Some points, one per row:
[38 60 49 39 21 20 48 33 43 35 31  5 27 56 11 15 36 12 65 36 29  7  6 39 46 55]
[69 43 30 51 52 53 17 31 69 66 20  1 23 69 15  0 25  1 68 60 69  4 10 67 60 10]
[23 12 28 32 17 56 31 25  4 38 48 63 50 28 62 65 61 58 29 25 57 16 34 31 32 26]
[16 57 68 54 45 34 27 57 59 37 57 62 21 46 36 19 18 66 10 63 19 46 25 59 45 67]
[25 69 12 63 31 65 18 63 25 16  8 18 13 51 56  3  3 42 64 57 22 33  2 16 64 64]
[51 17 41 52  3 34 60 42 36 59 27 66 15 35 43  3 27  7 53 60 33 50 21 28 62 16]
[12 45 42 18 51 21 62 19 52  5 68 33 19 12 61 45 63 11 22 32  8 60 61  1 56 36]
[12 27 31  4 27 55 56 23 68  1 54 34 20  0 60 16 35 64  0 66  3 68 62 26  0 57]
[ 8 51 32 14 49 27 62 66 34 24 39 22 36 55 21 55  5 49 49 34 11 49 29 43 26 45]
[17 63 60 58 42 40 21 60 13 26 49  5 37 20 18 27  4 23 18 10 15 49 47 11 21  8]
[ 6 41 33 23 10 29 54 65 55 20 43 55 38 15 40 16 39 50  5 52  2 62 64 18 25 38]
[31 68 62 34 14 52 60 44 57 42 11 12  8 47 24 27 14 33 44 14 38 15  1 66 67 54]
[47  9  3  6 24 24 14 13  8 31 61 50 65 43 57 42 64 12 62 40 60 14 64 32 59  5]
[11 30 60 48  1 60 19 51 39 12 51 58 34 27 47 25 55 38 10 40 23 36 43 47 29 40]
[46 13 21  5 68  1 55  6  7 22 22 29 66 10 32 68 31 53 61 46 56 47 25 62 22 13]
[10 49 29  5 48  8 66 53 53 29 13  3 44 36 18 51 13 59 57 27 17 45 37 60 13 29]
Then 10 other points, each followed by its number:
[30 53  3 33 64 44 43 54 15 53 17 23 14 44  5 63 15 49 26 14 27 57  8  5 28 57] 0
[67  2 21 62 58 17 36  1 35 62 63 30 42  8 28  1 62  5 47 13 51 17 62  2 68 11] 1
[47 14 13 23 15  3 21  7 12 23 59 38 68 42 41 50 45 18 67 55 62 12 54 65 42  6] 2
[ 2 50 56 26  4 59 65 50 66 31 21 53  5 17 29 24 25 63  1 64  5 61 31 44 11 53] 3
[18 64  0 21 30 69 45 16 67  8 37  7  3  1 68 54 33 67  3 62  1 66 14 33 25 44] 4
[55 10 37 53 31 21 27 35 11 50 42 47 51 60 13 29 29 14 60 22 43 25 58 25 62  9] 5
[54 27 20 66 59 25  4 30 25 67  3  6  4 67  3 53 10 47 62  0 44 23 10 41 31 24] 6
[24  1 22 47 19 44 44 47 38 45  4 51 55 57 42 10 47 54 24 47 20 40 67 12 55 14] 7
[23 29 64 34 21 40 14 20 14 36 62 40 42 11 49 62 57 46 36  3 66 13 36 60 15 48] 8
[56  7  2  3 40 19 41  5 16 30 60 41 64 18 60 40 59 52 41  4 53 43 59  4 20 41] 9
Which of these numbered points is nearest to each point below, looking only along the 7 directions in which the first points spread most? Its number follows each.
[ 9 25 11 12 35 63 63 66 60  9 15 57 25 37 47 25  5 44  5 67  7 67 38  6 27 37] > 4
[34 11 27  8 16 33 25  9 47 23 34 17 64 21 67 40 67 16  8 57 31 25 69 66 50  3] > 9
[13 66 69 60 33 54 40 68 60 15  5 34  7 36  9 36 48 69 20 51 10 48 12 34  2 58] > 3
[27 28 57 36 39 31  1 10  2  4 64 16 62 31 55 64 68 55 25 31 50  6 46 57 12 44] > 8
[ 3 53 66 42 50 22 57 36 68 28 14 18  8 23 19 20 40 56  7 33  5 53 40 40 40 39] > 3
[49 67 44 57 62 67 12 49 18 43  1 14 10 59 12 49 21 42 19 53 61 31  0 14 51 53] > 6
[29 40 57 30 20 48  2 31  0 21 53 57 62 60 22 68 68 47 35 38 57  1 55 55 35 23] > 8
[36 52 67 66 63 47 16 42 36 19  6  2 46 57  8 14 49 22 29 58 37 11  4 12 51 21] > 6
[40 66  1 25 42 51 23 10 45 38 56 36 48  1 66 39 32 16 15 64 48 39 12 68 31 43] > 7
[22 44  4  0 69 18 42 37 65 11 38  9 29  7 52 66 20 65 12 68  3 68 53 23  6 12] > 4
[21 12 38 40 26 10 50 25 27 29 10 27 57 18 51 51 36 64 38 23 40 27 60 62 19 14] > 8
[29 33 39 55 29 12 10 40 10 53 50 36 49 38 16 47 43 13 42 48 29 21 49 64 57  1] > 5
[37 32 47 40  3 38 53 36 49 42 16 64 32 48 37 13 26 25 16 68 24 26 29 27 49 29] > 7
[58  4 14 31  5  5  8  4 30 34 45 12 68 25 65 38 34 21 27 15 60  3 57 53 24 25] > 2
[57 10 10 16  6 46 15 14  5 49 66 44 60 27 45 55 49 37 54 10 68 18 44 58 18 36] > 2
[66 15 54 36 22 28 13 34 17 64 28 66 16 62  6 21 22  4 60 66 44 30 16 51 60  8] > 5
[ 5 64 23 17 51 66 40 28 22 13 49 62 18 14 57 35 29 31  3 38 23 47 33 29  1 68] > 4
[62 14 23 37 36 16 30  5 32 40 66 20 53  5 49 26 51 27 51 18 64 20 42 38 39 32] > 2
[61 26 38 22  7 55 10 62 12 63 36 64 14 50  4 66  1 48 34 21 59 35 18 42 37 18] > 6
